In the data rows, the value 500 means zero.
Some points, each followed by its number:
621 387 486 565 390 303 347 576 662 690 388 571 364 592 636 534 0
476 525 544 452 346 318 661 392 493 370 598 663 523 331 541 306 1
429 468 648 521 687 538 457 519 692 516 652 472 536 499 502 498 2
409 420 463 500 288 585 698 406 356 692 501 481 540 449 331 539 3
401 423 404 580 666 418 347 629 612 630 642 630 326 610 634 249 4
616 413 337 530 485 348 263 655 449 700 399 573 386 608 670 636 5
514 436 478 545 361 506 652 403 322 507 481 498 499 499 502 498 6
638 546 700 766 331 621 674 490 302 649 505 573 648 357 445 246 7
484 444 382 483 565 575 671 391 346 531 440 454 488 505 608 494 8
475 445 708 542 500 616 547 390 303 332 560 392 486 384 661 296 9
421 570 330 479 346 512 362 674 301 381 700 531 612 437 274 552 10
563 474 436 554 501 580 315 747 364 384 584 378 630 605 338 416 11
474 429 655 455 644 270 446 498 463 558 311 665 435 600 432 416 12
513 434 352 566 625 446 645 400 298 509 390 471 475 530 593 597 13
581 454 309 490 456 594 340 777 540 594 393 424 403 592 401 284 14
425 464 435 532 403 525 705 374 272 602 473 440 447 492 493 507 15
378 448 726 479 382 635 575 446 449 487 560 398 597 412 308 312 16
586 392 513 523 418 338 369 585 656 652 334 575 391 581 654 635 17
414 451 674 463 486 606 439 370 319 309 623 368 624 318 678 494 18
714 505 570 508 553 532 652 331 589 343 317 485 692 640 592 589 19
428 423 642 497 652 598 527 382 528 565 500 498 499 499 502 498 20
444 415 637 524 656 428 593 445 614 644 521 503 468 507 327 671 21
464 670 372 482 388 538 372 708 413 444 636 603 602 397 320 599 22
347 692 344 484 373 559 317 575 263 399 685 553 577 394 344 569 23
433 426 294 515 654 559 304 612 593 260 683 396 513 347 418 346 24
404 442 417 563 630 599 300 534 643 337 700 395 536 361 414 240 25
610 745 506 456 357 632 644 468 612 411 498 523 643 496 367 498 26
464 375 479 498 420 324 339 652 681 618 314 553 421 617 502 498 27
469 451 569 503 399 595 363 678 418 674 360 455 423 588 640 449 28
479 447 500 541 350 472 620 370 373 484 539 493 467 470 468 626 29
650 488 371 727 366 456 687 399 300 649 414 360 349 310 349 632 30
706 487 630 457 317 654 634 424 645 461 410 368 447 500 500 568 31
456 363 394 530 583 378 606 430 350 619 331 523 476 573 474 607 32
344 449 343 493 602 398 252 505 564 462 644 566 340 503 598 346 33
406 612 319 448 413 450 320 697 338 310 612 476 596 432 322 586 34
442 500 340 437 614 566 601 423 433 637 354 473 540 499 502 498 35
371 684 320 451 356 590 319 688 412 391 674 595 509 490 304 490 36
511 458 589 546 454 348 623 426 298 673 350 567 479 629 347 460 37
452 418 675 478 442 571 504 444 571 499 500 498 499 499 502 498 38
428 562 349 459 424 612 398 708 366 320 618 538 491 641 359 486 39
New points follow, each followed by the numbers of its two nearest points above, nearest first.
493 445 544 485 375 497 315 637 472 705 310 461 425 548 643 511 28 17
594 561 598 495 340 646 627 424 627 486 540 376 473 476 459 633 31 38
415 749 673 463 690 493 292 562 340 291 643 390 551 336 502 498 18 34
482 475 610 527 588 341 620 468 358 665 350 617 459 555 397 505 37 12
447 493 432 467 482 634 529 498 671 499 500 498 499 499 502 498 38 20
710 778 685 427 501 335 620 397 630 338 360 605 555 543 617 557 19 26
509 725 603 501 633 377 361 519 634 308 647 709 499 499 502 498 2 33
458 732 317 473 572 691 564 431 656 461 585 437 670 588 308 562 26 35
563 444 533 458 510 526 422 610 638 634 356 522 469 617 604 664 17 27
550 578 587 595 611 517 292 654 401 386 500 498 499 499 502 498 11 39
717 509 588 435 518 462 678 453 688 395 349 485 695 693 656 498 19 31
643 659 309 486 656 295 382 391 528 457 671 748 570 262 262 598 22 34
499 414 336 531 679 406 661 396 310 530 403 437 403 470 575 598 13 32
338 404 539 462 468 655 473 448 525 396 626 408 499 499 502 498 38 20
552 783 434 494 301 298 501 467 633 518 699 570 574 591 605 556 26 1
608 443 348 512 609 414 286 614 246 675 413 512 355 562 625 640 5 32
400 364 670 543 478 541 447 427 580 435 562 396 462 401 364 486 38 20
457 381 327 537 647 631 721 387 505 476 424 422 459 460 649 261 8 35
666 747 415 513 290 274 355 486 574 335 530 475 608 585 632 498 26 1
635 708 346 624 305 303 468 497 665 319 628 397 499 499 502 498 26 29
461 464 520 445 689 346 455 641 621 536 313 613 442 612 403 415 12 27
579 425 311 494 534 431 318 725 330 628 380 518 406 604 607 562 5 28
486 449 584 470 444 589 320 641 375 628 315 439 479 518 579 295 28 14
739 442 611 534 484 595 652 418 687 444 470 407 479 469 598 656 31 19
688 449 637 486 423 591 671 399 641 455 471 422 517 470 575 605 31 38
592 414 337 499 666 447 298 741 347 713 372 440 344 567 558 500 5 28
416 482 531 502 706 548 558 450 545 686 500 498 499 499 502 498 20 35
431 393 446 438 471 614 418 536 613 370 716 480 629 431 392 257 25 24
455 456 621 506 647 553 537 482 607 672 380 550 497 566 562 515 20 38
461 421 456 493 585 629 677 421 339 441 451 403 561 461 539 274 8 6
356 424 686 484 664 485 336 491 569 421 632 614 567 589 335 498 2 20
763 438 520 485 650 326 652 411 670 357 373 502 644 631 502 498 19 12
737 556 565 444 588 534 654 431 703 410 344 465 633 610 569 570 19 31
421 733 672 460 346 277 477 427 307 565 599 583 347 437 657 592 29 6
492 424 340 566 685 537 652 388 424 462 483 419 462 487 649 282 8 13
416 605 590 382 371 362 401 470 563 383 705 630 483 594 546 546 38 1
807 432 368 462 659 417 624 411 661 343 347 460 579 561 633 670 19 13
373 536 677 530 382 516 354 504 674 428 500 498 499 499 502 498 38 2
430 374 629 511 468 660 561 387 285 336 577 369 550 440 625 332 9 18
491 728 594 479 697 389 311 495 564 282 611 688 491 475 416 498 2 33
454 447 625 541 374 683 442 464 419 499 500 498 499 499 502 498 38 6
347 700 682 449 413 387 515 454 441 499 500 498 499 499 502 498 38 29
619 478 351 468 520 433 316 699 360 692 414 514 404 650 674 672 5 17
658 417 312 515 678 449 261 679 317 705 407 502 385 612 620 649 5 28
693 432 655 530 416 604 698 433 634 430 500 498 499 499 502 498 31 38
413 434 606 450 457 655 552 468 497 427 592 423 571 376 288 285 16 38
432 414 471 500 435 489 365 669 654 618 500 498 499 499 502 498 27 38
741 470 518 471 669 391 611 403 667 336 486 468 513 381 603 576 19 2
527 390 687 518 584 663 406 656 391 545 350 432 418 455 475 250 28 38
492 362 667 473 383 597 404 625 524 655 367 401 443 532 577 325 28 38
456 442 607 497 640 439 595 408 664 687 494 503 576 563 280 632 21 20
445 417 700 532 295 594 583 490 447 373 596 412 551 452 440 322 16 38
546 461 544 455 545 595 293 689 382 659 350 472 445 574 585 498 28 5
629 515 698 497 329 629 626 395 622 486 457 383 518 508 493 621 31 38
